In the rows, 128 means zero.
Each path below is one point turned by a fixed rotation once a step. After each direction that follows a path, write how fast that rotation turns it, in deg/step (0 if it stays still).
Each turn is a multiple of 5 degrees from 10 to 175, or 0.
Each row of a path follows its step; steps can be skipped.
Path 1:
step 0: [132 120 135 117 125 119 132 136 131 127 121 119 134 115 120 135 125 128
 144 135 141 126 126 124 128 124 128 143 119 126 128 128 131 129 135 129
 125 122 139 135 130 127 130 123 124 128 130 119 128 129 132 140 135 121
 143]
step 1: [133 130 137 123 124 115 112 121 131 131 127 120 136 116 121 126 114 128
 129 134 125 137 132 117 131 125 129 126 131 127 119 129 127 130 127 129
 131 136 124 130 125 140 120 133 133 125 121 129 125 130 113 119 124 114
 125]
step 2: [148 124 134 128 136 128 126 125 134 130 128 120 116 130 118 132 128 126
 131 116 136 129 125 137 133 129 124 127 142 134 115 129 122 132 128 125
 134 126 131 138 121 129 137 127 121 133 137 132 121 134 123 124 138 119
 126]
step 3: [121 124 138 124 114 124 140 130 135 125 120 127 120 130 120 126 134 128
 124 135 136 135 127 117 119 132 113 130 130 131 125 126 124 119 125 123
 132 120 135 125 113 135 129 120 129 128 131 131 123 138 133 115 120 126
 121]
step 4: [128 135 130 126 130 125 124 119 131 126 114 129 141 127 121 122 133 127
 120 128 131 125 118 136 127 130 126 137 142 142 126 125 128 117 129 132
 121 130 134 141 122 130 117 122 123 119 120 124 131 123 138 129 137 123
 116]
step 5: [127 144 134 134 132 130 127 136 132 130 120 116 123 122 120 125 135 118
 145 127 125 129 120 115 131 126 123 129 130 142 125 124 136 129 124 130
 122 132 124 120 131 131 125 126 121 125 122 124 126 140 137 126 135 133
 142]
step 6: [129 126 137 115 135 135 122 122 135 134 121 118 133 128 125 131 124 140
 132 130 133 133 134 121 129 117 123 141 119 123 121 135 132 120 127 119
 139 130 125 127 124 130 114 120 120 131 129 117 123 129 129 142 130 128
 134]
step 7: [132 123 137 123 126 116 119 125 129 124 126 129 134 133 112 132 124 139
 132 124 124 133 127 126 148 129 133 135 126 127 118 129 125 136 127 132
 122 130 123 125 120 137 128 141 118 119 132 134 132 139 135 122 126 121
 125]
step 8: [134 133 134 134 136 130 132 124 130 130 132 127 127 122 104 122 128 127
 124 120 133 138 129 118 123 120 126 133 129 134 121 125 127 133 141 128
 143 125 136 137 124 128 149 129 128 129 129 123 126 133 127 130 124 129
 118]
Speeds:
[128 126 128 129 131 128 126 128 128 124 127 130 124 129 126 128 125 128
 125 129 127 127 127 127 126 128 130 127 127 127 126 130 126 131 128 127
 131 127 130 131 127 131 128 129 129 126 129 129 128 130 127 128 127 127
 131] -> 60
